One turn or mirror swaps these rows in pairs. Which row does each one swap with?
K_311: [-17 -52 -33  42   3 -50  -6 -21 -12  10  56  47  12 -34   1 -49   7  29
  31]
K_84: [ -4 -38   1  -6 -27 -39  -2  26   7   5  39  45 -22 -31  12 -64  31  29
  -1]
K_666: [ -1 -43   1 -16 -32 -18  14  14   1  22  44  -7   4 -30  17 -41   9   3
  17]
K_959: [-35 -39 -20   2 -15 -41   6  -9 -22 -10  54  30 -20 -18 -11 -27  17  25
  50]
K_894: [ -5 -56 -35  45  -3 -53 -22 -15 -15  -1  45  38  26 -35  10 -54  10  22
  25]
K_574: [ -3 -13   5  14 -34  -6   9 -12 -15 -22  39  44  11 -14  15   2  29  34
 -16]
K_970: [ -8 -52 -32  49   9 -53 -13 -17 -13  -3  41  44  17 -36  -6 -48   4  20
  24]
K_985: [ -6 -24 -15  24  -4  -1 -29 -13  15  -6  45  40   7 -20   4 -65   0 -22
   2]
K_729: [-23 -37   1 -11 -19 -31  15   1  -9   5  53  -4 -25 -18  -5 -31  19  13
  34]
K_801: [-23 -19 -29  -4   1  -6  11 -26  -1  18  35  29 -10 -23 -28 -16  28  14
   6]
K_921: [ -1 -15   4  16 -29  -4  15 -14 -13 -24  43  43  10 -14  17   1  28  35
 -12]
K_653: [-17 -51  23  21   3   2  11  18  -5  -6  56  46   0 -20  21 -45   0  16
  -7]
K_634: [  9 -31 -16  27 -28 -22 -41  16 -20 -21  45   9  29 -18   5 -12  -3  -9
  24]
K_877: [-19 -56 -19  20 -12 -34  -9   3 -24  -5  44  51  20 -43   4  16  45   0
  14]
K_518: [  1 -57 -21 -13 -27 -20   3  12  -9  10  42  65  18 -25  13 -14  30 -13
  34]
K_487: [ 12 -18  -4  11 -38 -27   1   0 -11 -18  28  42  13  -7  14 -32  31  52
 -20]
K_136: [-23 -27 -16 -22 -51 -29   7  -1   4   8  26  47   0 -26  10 -29  45   2
  12]
K_577: [-11 -50  24  27  -7 -27  10  16  -8 -17  40  28  17 -14  22 -70  -2  25
   5]
K_182: [ -6 -11 -13  25 -19   7 -32  14  10  -2  54  48  -6 -27  13 -24  13  15
 -26]
K_548: [-14 -45   2 -17 -26 -28  21   2  -3   2  56  -8 -15 -23  12 -41  19  15
  28]
K_797: [-18 -12 -26  -7   0  -6   6 -27   4  10  30  18  -7 -16 -29 -25  29  15
  -2]
K_32: [ 12 -44 -15  -4 -18 -29 -15  20   7  21  30  -2  35 -24   4 -50   5  -7
   2]
K_464: [-15 -49 -36  16  16 -34   4 -33 -12  13  42  51   0 -33 -23 -20  24   8
  21]
K_406: [ 14 -53 -12   9 -29 -17 -25  20 -23   5  50  39  22 -32  23 -12  13 -14
  38]
K_644: [ -6 -54  -5  50 -12 -60 -15   2 -22 -21  43  30  29 -30  15 -49   3  21
  17]
K_188: [  0 -26  -1   4 -34 -38  -3  16  -8  -5  22  34  13 -13  16 -57  35  53
  -8]
K_308: [-13  -2 -18  25 -17   1 -23  -3  -9 -25  28  -7   8 -15 -11 -24   8   9
  -7]
K_70: [-10 -50  27  25  -7 -27   9  11  -8 -13  44  30   9 -17  22 -70  -3  25
   4]
K_529: [-18   1 -20   4 -14 -10  -5 -21   3  -7  29   1  -1  -9 -21 -29  22  22
  -9]
K_276: [ -1 -43   8  -8 -24 -14  13  14   7  18  44 -11   1 -27  10 -41   3  -6
  11]
K_532: [ -2 -34  13  24   5  19  -1   7  -1   0  65  47  -5 -24  17 -20  12  13
 -11]
K_924: [-20 -42  -7  31 -17 -34   6 -13 -26 -20  57  49   9 -39   8  17  32  18
  10]
K_571: [-17   3 -19   7  -2  -2 -16 -17  -4 -11  30   5  -1  -9 -24 -30  21  14
 -12]
K_169: [  4 -43 -10 -10 -21 -17  -3  17   8  27  31  -6  27 -26   9 -50   4  -8
   3]
K_679: [-19 -41   2  32 -24 -23  13 -10 -26 -24  49  49   3 -36  13  16  29  20
   2]
K_54: [-13 -55 -20  15 -20 -44  -6   7 -17  -1  48  46  32 -39   8  17  35   1
  12]
K_649: [ -3  -5 -16  22 -27 -10 -31   3 -10 -12  34 -14  13 -11  -5 -21   1   6
   3]
K_536: [-11 -41 -11 -27 -35 -17   2  -2   0   7  33  62  15 -26  13 -24  42 -14
  22]
K_527: [ -6 -53   0  46 -16 -56 -10  -1 -16 -28  44  27  25 -23  22 -56   2  28
   6]
K_347: [-13 -29 -43  21  -1 -21 -31 -10  -6  -8  30  64  28  -6 -10 -57  12   7
  21]
K_973: [-14 -24 -26  16  -7  -8 -28 -20   3  -2  27  56  24 -15   3 -69   3  -5
  13]
K_376: [-35 -26 -34  15  -1 -35 -24 -11 -26 -11  40  53   3 -11 -15 -43  26  30
  37]
K_922: [ -2 -54 -31  12 -20 -43 -22  13 -11  16  28  26  53 -34   6 -23  14  -7
   6]
K_192: [ -2 -49 -10  24 -16 -39 -18  15 -22  -8  35  44  33 -38  -2  12  39  -7
   9]

Swapped with K_729: K_649
Swapped with K_136: K_985
Swapped with K_922: K_464
Swapped with K_797: K_169
Swapped with K_487: K_653
Swapped with K_32: K_801

